In the data rows, the value 128 means zero.
Here are some points:
[ 88  81 103  92 203 134 128 100]
[144 154 115 137  89 178 161 143]
[110 121 104 128 172 163 109  88]
[169 150 154 166 115 132 110 107]
[114 106 109 145 182 159 106 107]
[ 79 107  81  79 103 102 116 189]
[124 111 146 101  93 122 121 139]
[ 64  91  55 125 255 111 106  95]
[143 146 151 148 117 121 114 102]
[175 171 150 156  89 113 131 125]
[165 174 155 153  94 125 134 103]
[170 160 134 167  96 105 143 134]
[112  99 141 100  95 105 139 173]
[153 135 158 133  99 118 151 160]
[127 130 158  91  91 120 123 153]
[ 90 113  76 139 224 108 115 103]
[164 156 148 137  92 112 144 166]
[102 105 138  72  87 124 130 183]
[ 98 116  91  82 103 102 116 191]
[ 73  97  79 126 103 255 179  97]
[  0   0  18  59 255 145 109  98]
[156 149 147 127 105 115 136 147]
[ 91  93 101 134 133 216 136 101]
[171 173 152 159  99 114 124 126]
[171 177 162 157  88 133 164 152]
[142 146 163 108  88 118 115 150]
[135 128 147 121  91 105 130 167]
[ 77  75  95 120 212 169 108 108]
[163 174 155 159  92 122 150 139]
[159 158 159 124 118 155 112  93]
[ 83 107  90 135  88 248 185  97]
[178 166 153 159  95 132 162 146]
[149 155 127 157  92 116 138 130]
16 more points follow, each with its number after it:
[173 169 162 145  93 121 158 150] 0
[184 175 170 153  96 115 130 131] 1
[181 178 155 162  97 135 149 112] 2
[180 169 151 169  83 129 150 118] 3
[ 73  66  63 126 157 114 118  87] 4
[162 159 144 164  94 137 123 102] 5
[141 149 124 149  86 131 145 166] 6
[142 150 147 168  98 115 107  94] 7
[ 70 104  62 135 250 106 116  98] 8
[ 74  66 109 102 255 128 105 103] 9
[156 157 130 136  94 147 153 153] 10
[140 130 156 107 123 118 113 103] 11
[190 175 163 162  86 114 134 114] 12
[134 124 120 143 119 114 118 113] 13
[113 145 120 121  99 146 131 132] 14
[117 136 113  94  79 111 116 173] 15
Which of these numbered points is nearest to each point below, looking only along the 3 directions in which the first points spread most? Its number follows each.
[107 112 112 128 181 166 109 102] > 4
[167 163 139 147 125 118 115  97] > 7
[171 167 151 166  94 122 125 103] > 2
[138 141 150 128 100 120 121 109] > 11
[ 93  93  87 124 143 119 126 108] > 4
[176 167 155 152  90 125 154 143] > 0
[146 138 148 124  95 110 145 169] > 6
[192 174 167 161  95 120 121 119] > 12
[121 118 134 123 176 118 108  96] > 13
[140 150 133 149  95 147 150 144] > 10
[ 69  95  51 132 255 106 118  90] > 8
[169 166 149 159  87 138 142 116] > 3
[166 165 153 168  91 121 141 110] > 2
[172 172 160 156  93 127 148 128] > 3
[107 111 114 146 181 176 112  95] > 4
[184 161 138 151  94 118 140 164] > 0
[ 79 103  63 138 231 109 124 100] > 8
[ 41  37  67  95 253 137 116 102] > 9
Now 16 new points, numbered from 0 again:
[ 38  45  68  83 255 138 113 101] 0
[158 153 144 150 105 112 128 112] 1
[ 78  69 105  84 255 136 120 105] 2
[109 100 129  99 204 134 123 102] 3
[136 126 139  95  88 116 137 182] 4
[162 154 151 153 106 125 119 108] 5
[127 118 147 106  83 123 115 140] 6
[ 44  51  81  82 255 135 120 100] 7
[162 154 159 156 106 126 109 108] 8
[149 137 141 138  99 113 113 121] 9
[ 45  64  44  45  85 109 126 198] 10
[108 106 127 105 174 137 116  93] 11
[172 168 144 151  91 114 152 134] 12
[115 102  98 127 138 112 133 110] 13
[121 103 110 126 119 109 119 108] 14
[129 141 148 116 177 131 115  92] 15
The same question for these:
[104  93 116 109 215 134 108 101] > 3
[127 143 118 151 148 121 111 108] > 15
[125 102 138 108 149 120 107  99] > 13
[155 148 135 159 108 118 119 100] > 5
[177 145 168 151 116 130 118 105] > 8
[137 123 145  96  97 114 129 178] > 4
[  0  10  27  74 255 138 110 102] > 0
[ 74  96 103  95 255 133 107 100] > 2
[ 46  55  76  75 255 141 113  95] > 7
[ 56  75  46  62  89 107 124 189] > 10
[146 136 134 133  88 113 127 122] > 9
[ 49  58 122  44  91 107 130 195] > 10
[  0   0  16  94 255 139 117  92] > 0
[  2  14  20  93 246 133 111  95] > 0
[101 126  95 136 205 124 106 100] > 3
[ 58  92  69 126 242 102 111  97] > 2
[ 36  46  70  93 255 120 118  99] > 7
[ 65  60 119  46  98 123 124 197] > 10
